Which row each row swaps with, under one turn or mirror
The rows were stretched afterwards, more along some directions than others.
k517:   87  251  -17   91 -317  146   47  -99  201 -158  161 -288  165 -134 -244 -167  159 -111
k685:  262  342   69   98 -253   14 -142  -79   98   18  -16  -65  214   59 -325   35  118 -272
k740:  -14  152 -180  -36  100   87  290 -134 -194   42 -173   22  132  -91 -140  -40  -57 -112
k174:  114  199   16  292  -29   95 -165 -141   17  135 -462 -335   73  290 -100 -240  -34 -103
k87:   31  129  211  219  -94 -250 -354 -151   24  157 -274 -194  208   83  -87 -112 -125  -89
k622:  203  200 -108   77  -17  -18  -68  -24  104   30   26 -217    7  193 -185 -141  131 -116
k709:  153   76   92   56 -246 -473 -112  -33   71   -3   65 -144  225 -401  -13 -246  -41  154
k908:  221   55  100 -117 -189 -338   -6 -126   12  -19   77  -17  324 -452 -214  -85 -104   23
k121:   26   84  -21 -111  -61   33  202  -67  -19  -22  284  -60    2 -218 -291   32   64  -57
k957:   -1    6  222   90  -80 -460 -291  -78  -53  184  -23   -3  198 -122  -85   15 -223  -28
k112: -219  227  109  274 -181   40  -45  -48 -197  165 -194  -34   50   55   65    4   -5 -216
k435:   17  144  -32  -28 -111 -110  180 -147  -56   -9  -96   -2  274 -283 -200  -86 -128  -56
k801:  217  112   76  -79 -283 -421    5  -90   81   -5   26 -107  352 -432 -142 -221 -102  108
k928:  220   44  152  -17 -366 -430 -143  -90   27  -61  111 -103  261 -445  -94 -171 -108  144
k726:   34   55  119   43 -285 -478 -169   12   36   51   84  -84  162 -389   59 -218  -64  137
k251:  191   84   78  -89 -267 -511  -38  -77  128  -14  128  -75  347 -520 -202 -186 -119  103
k995:  120  157   93  350 -118   49 -252 -166   68  120 -428 -354   90  213  -76 -256  -39  -87
k583:  -17  174 -159   35   -2    9  235 -168 -172   20 -199   45  152 -169 -143  -54  -86  -97
k354:  -49  387  -11  209 -280 -156  -85  -38   40  -14 -190   -2  318  -89   58 -129  114 -221
k543:  123  301   11  164 -374  154  -47 -109  221 -207   67 -317  204 -122 -203 -164  210 -160
k35:   80  294    9  223 -307  114 -118 -111  231 -193  -26 -319  284  -21  -53 -200  215 -179
k559:  233  163  -89   66  -12   43  -96  -17   63   25  -15 -183  -13  201 -184 -101  142 -105
k829:  145  158   74  319  -52   91 -223 -170   37  127 -429 -339   89  245 -104 -218  -40  -95
k50:  -33  -42  111 -130  -26 -253   44  -54 -169  113  292  147   33 -251 -232  173 -167  -11
k389:  -18  347   -7  145 -244 -121  -78    6   -1   -3 -135   82  285 -108   85 -107  125 -228
k404:   51   96 -101  -16  -28  -84  209 -142 -151   10  -97  102  178 -265 -193  -18 -121  -84
k141:  263  317   -8   60 -125   53  -94  -41   98  -10   -3 -139  115  183 -255  -26  188 -217
k879:  207  291  124  145 -223  131 -142  -90   80  -12  -54 -102  218   86 -310   94   95 -273
k593:  -76  165 -139  -91  115 -137  341   54 -376  250  -49  296   -2  -96   24   92  -54 -123
k729:  -54  322  -81   -4  -39 -143  152   31 -244  132  -88  251  139  -18   45   70   62 -229
k624: -127  115  119  212 -208 -285 -106    3  -39  127  -32  -91   39 -113  124 -192  -47   -6
k539:  -94  170 -163 -109   88 -144  329   51 -334  212  -44  324   12 -114   32   66  -46  -74
k342: -216  278  129  258 -195   60  -39  -68 -151  140 -187   13   83   53   27   60   -2 -227
k42:  -23  133 -135    6  -16   18  253 -166 -170    9 -123   64  140 -204 -165  -21  -91 -102
k991: -122  143   94  203 -202 -203  -77   23  -90  114  -61  -78    1  -56  133 -172  -42  -37
k923:   88  133  160  303 -114  -55 -318 -163   81   94 -371 -345  187  161 -109 -209  -62 -116
k917:  -34   49  161   86   -9 -339 -246 -152  -99  175  -89  -18  154   29 -161   77 -177  -85
k523:  -89  337  111  267 -226  115  -10 -126 -148  133 -290    4  115   84 -177  133   -2 -270
k904:   26  126  205  180 -183 -439 -343 -144   20  133 -184  -70  218  -44  -93 -105 -197  -30
k544:  -10  352  -12  123 -231 -212  -62   -3  -71   51 -101  132  287  -85   85  -62   77 -253
k833:  135  280   21  168 -394   90  -93  -68  244 -198   66 -268  257 -148 -111 -231  215 -193
k816:   66   92  100   70 -303 -460 -154   -5  102   42   58 -168  173 -342   31 -319  -34  127
k6:  -91   35  177    5  -58 -395 -162 -173  -97  176   40   39  120 -164 -167   74 -168   52
k334:  -32   -3  142   -9   28 -316  -59 -110 -158  153  152  108   47 -149 -244  195 -179   13
k347:   26  -34  207  -12 -139 -431 -178  -53  -41  131  197   53  107 -210 -204   84 -230   23
k841:  155  146   29  -85 -221 -264   75 -127   11  -59   13  -28  342 -408 -221 -115 -112    0
k75:   -4  -25  119 -125  -89 -300  -20  -52  -68   76  307   99   61 -309 -225  128 -150   67
k361: -142  290  128  247 -250   51  -47  -68 -120  134 -177   72   95   41  -90   83  -18 -278
k936:  224  318   90  124 -269   97 -149  -57   93  -25  -37  -37  192   62 -308   55   98 -267
k171:   73   28   91  -56 -252 -559  -67  -23   82   34  157  -61  265 -520  -36 -210  -75  128
k146:  137  121  109  317  -94  -80 -284 -143   88  131 -385 -283  123  159  -81 -249  -75  -60
k672:   60   48   26  -74 -124  -57  153  -73  -28  -24  305  -32   19 -275 -314   57    4  -50

Swapped with k879: k354
Swapped with k991: k121
Swapped with k35: k523
Swapped with k146: k404
Swapped with k995: k42
Swapped with k740: k174

